Turns in one plane each, and the order they were made in; the first pair answered:
K_667 (before |-> after):
[  2  -5  -6  15   2   3   0   3 -10   5   5   7   8] |-> [-1  3  2  3  4  6  9 15 11 -4 -3  7 -1]
[ -5  -8 -13  38  10  -6  -3   8 -22   6   7   4  17] |-> [ 1 13  6 -6  1  5  9 32 28 -6 -9 -1 -1]
[23 35  3  0  3 28 12 19 11 15  0 -2 16] |-> [  2   5  -8  38  17  11   5  18 -26  12   5   0  19]
K_345 (before |-> after):
[ -4  -9  -4  -1   4  -8  -2   4   9 -20  -3   7 -11] |-> [ 17  10 -11   3  -1  12   2  -4  12  -1   2  16   1]
[ -4  -9   7  -1  -7  -8  -6 -12  -8   7   2   3   0] |-> [ -9 -10   3  10  -1   3   9   6  -1   3   4  10  -3]
[-15 -14   5  -7   7  -4   9  22  17 -13 -12  -3 -14] |-> [22 17 -5 -5 -7 16  7 -8  7 13  3  6  7]
K_489 (before |-> after):
[ -9 -11  -2   7   8 -11  -7  -8 -16  -5   0   0   2] |-> [ -6  -9  -6   7   7 -10  -6  -8 -17   1   6  -1   1]
[ 5 11 10  0  6 15 13 15 15  8 -3 -1 -2] |-> [ 4 12 15 -3  8 12 13 16 16 10 -2 -2  0]
[-12  -2  12 -16  -5  -4   7  16  23 -12  -7  -6 -11] |-> [-16  -1  10   0   1  -1  14  25  21 -11  -4   0 -12]
K_22 (before |-> after):
[-13   8  -7 -11 -24 -26 -21 -24  -7   9  -9  -7   7] |-> [ -6  20 -19  31  -9   9   5  19   3  15   8  13   6]
[ -2   3  14 -37  -2  -5   6   1   9  -5 -11  -7  -7] |-> [ 22  20   4 -17  -2  16  11   4   7  16   3   9   3]
[ 14  18  11 -24  -8   8  -6 -16  14   1   7   0   7] |-> [ 4 17  8 -7  5 16  9 22 25 -8  6  3 -2]
[-26 -15   2  16  10 -11   2  17  -5 -15  -4   2  -3] |-> [ -2   2  -6   0  -6 -10 -15 -27 -21   7   1   2  16]
Now pairs of rows:
(2 to 3 turns a pair)
[ 33  21   1 -23 -13  -2  -9 -30   7  11   3  -1  10] |-> [-20 -16   3  19  13 -10  10  39  12 -21  -2   1 -12]	K_345 K_489
[-18 -22   9 -23  -5 -22 -31 -27   0 -19 -18 -23  -7] |-> [ -4  11  13 -19   2  15   4  29  49 -18 -12 -10 -16]	K_489 K_667 K_345
[ -9  -4  23 -24  -5   1   2  24  37 -33 -15 -21 -18] |-> [  5  15  10   8   2  31  17  42  40 -19   2  -8 -11]	K_22 K_22
[ -5   3  19 -32  -2   9  16  30  39 -26 -12   0 -19] |-> [ 22  29  11 -23  -2  32  19  15  39  -5   0  11  -6]	K_345 K_345 K_345
[  8   7   5 -19 -10  -7  -9 -25  -8   8  -2  -2  13] |-> [  5   3  -9  16   1   2  -5 -16 -22  15   6   3  16]	K_667 K_22
[-10  -6   4  23 -11 -27 -14 -10 -15 -28 -15 -27 -13] |-> [ -5  10   6  32  -6  -6   8  27  13 -31 -12 -18 -21]	K_22 K_667
